[187 185 111 186] = (77)
[117 128 188 127] = (27)
[147 128 160 181] = (99)
[104 128 127 126] = (106)
gone (77): [187 111 185]
[186]
gone (106): [126 104 128]
[127]
which: [128 188 127]
(27)
gone (77): [186 111 187]
[185]
where: [186]
(77), 3

[168 112 145 151  97 149 129 127]  (67)
[132 147 130 150  89 107  96 138]  (33)
[119 116 138 125 106 135 143 140]  (66)
[130 146 137 119 118 122 136 127]  (141)
[115 116  95  99 125  85  83 104]  (140)
[124 109 115 135 143 121 117 117]  (127)
back: [136 122]
(141)
gone (67): [168 149 112 129  97 127 145]
[151]
back: [122 118]
(141)

[162 111 140 113 142 133  89 159 102 155 122 165 127 146 186 135 147 143
 127 127 126 130 121 148 119 144 112  88 161] -> (79)
[162 111 140 113 142 133  89 159 102 155 122 165 127 146 186 135 147 145
 127 127 126 130 121 148 119 144 127  88 161] -> (101)
[155 112 145 121 135 132  84 164 106 155 124 161 131 139 183 138 137 147
 135 122 122 132 128 146 140 140 104  92 162] -> (95)
where: [128]
(95), 22
gone (95): [155 122 128 135 140 104 155 112 140 132 135  92  84 164 124 121 122 131
 162 137 138 146 106 132 145 147 183 161]
[139]
gone (101): [155 111  88 162 127 186 113 146 142 130 127 145 140 135 165 102 127 119
 127 147 133 122  89 148 161 159 121 144]
[126]
gone (101): [186 119  89 159 127 102 165 111 148 140 127 127 146 127 144 147  88 142
 121 130 161 162 155 122 126 113 135 133]
[145]

[131 150 161 141 128 127 158 127]  (120)
[ 74 113 123 108 115 119 101 125]  (117)
[103 142 126 135 101 125 121 136]  (100)
[126 149  77 113 123 108 115 119]  (76)
gone (100): [101 126 142 125 103 136 121]
[135]
which: [123 108 115 119 101 125]
(117)
step +1: [ 77 113 123 108]
[ 78 114 124 109]
which: [ 77 113 123 108 115 119]
(76)

[145 155 129 156 151 132  93 106 125  85  98 118  93 120 106 145 122  93
 176 160  88 107 161 140 142 176  77 106 179  90 105 156 117 129 132 127
 128 100 178 148 114 129] = (73)
[167 163  77  85 126 165 118 129  86 157 166 173  86  97 155 149  75 178
  97  85 127  77 151 142 177  93  94 113 112 112 119 179 134  86 132 146
 124  77 168 175 161 124] = (37)
[125  85 152  82  95 147 160 167 163  80 170 111  90 133 102 115 145 143
 171 164 140 120  83 146  91 117 121 129  97 105 115  80 144 158 156 111
  76 105 117 147 177 181] = (126)
[145 155 129 156 105 168 123 135 136  85  98 118  93 120 106 145 122  93
 176 160  88 107 161 140 142 176  77 106 179  90 105 156 117 129 132 127
 128 132 118 149 103  81] = (130)
[144  85 168 159 111 155 177 155 105 114 121 178  85 166 179 173 151 170
 134 116 131 145 113 179 120 163 149  96 132 125 141 136 106 141 158 170
 145 105 163 118 165 100] = (3)
[ 77 125  84 114 103 118 171 155 130 118 165  92 163 104 155 162  79 126
  89  95  96 173 100 141 113 114 109 173 143 143 104 150 181 158 156 111
  83 181  85 132 165 142] = (24)
[ 77 125  84 114 103 118 171 155 130 118 165  92 163 145 155 162  79 126
  89  95  96 173 100 141 113 114 109 173 143 143 104 150 181 158 156 111
  83 181  85 132 165 142] = (167)
[152 123 135 102 125 106  93 132 151 157  87  92 181  84  86 146 163 134
 126  82  76 170  92 123 121 144 179 177  99 138  76 136 149 113 140 128
 129 113 131 115  97 162] = (19)
step -1: [142 176  77]
[141 175  76]
which: [ 77 125  84 114 103 118 171 155 130 118 165  92 163 104 155 162  79 126
  89  95  96 173 100 141 113 114 109 173 143 143 104 150 181 158 156 111
  83 181  85 132 165 142]
(24)
which: [152 123 135 102 125 106  93 132 151 157  87  92 181  84  86 146 163 134
 126  82  76 170  92 123 121 144 179 177  99 138  76 136 149 113 140 128
 129 113 131 115  97 162]
(19)
step +1: [165]
[166]
step -1: [155]
[154]
step +1: [156 111]
[157 112]

[124 147  92 159  83 150] : (51)
[128 109 127 128  94 136] : (149)
[128 128 129 128 129 121] : (134)
[128 128 127 128 129 128] : (121)
[ 99  84 127 145 129 128] : (155)
[128 109 127 147  92 139] : (41)
which: [127 147  92]
(41)
step +1: [ 84 127 145]
[ 85 128 146]

[163  79 161  77  85 100  77 123 102  94  81  88]  (115)
[115 163  89 179 156 101 156 102 152  78 141 168]  (174)
[104 177 141 123 173  89 105 145 141 177  79 132]  (164)
[118 111  86 130  85 126 101 113 165 146  92 151]  (46)
[121  94  93 166 144  84 125 169 133 175 173 131]  (42)
[100 140  95 142 122 106 149  81 137 173 149 140]  (142)
[171 105 125 165 171 164  81 161  80 128 108 120]  (105)
[167  98 157 143 146 105 130 176 119 108 133 125]  (161)
[107  85  87 115  82 102 116  84  91  98  86 132]  (38)
[138  89  79 120  78 136 173  91 126 127 157 102]  (70)
[174 130  80 170 133 139 122 124  85 127 129 144]  (154)
where: [167]
(161), 0
step -1: [98]
[97]
where: [179]
(174), 3

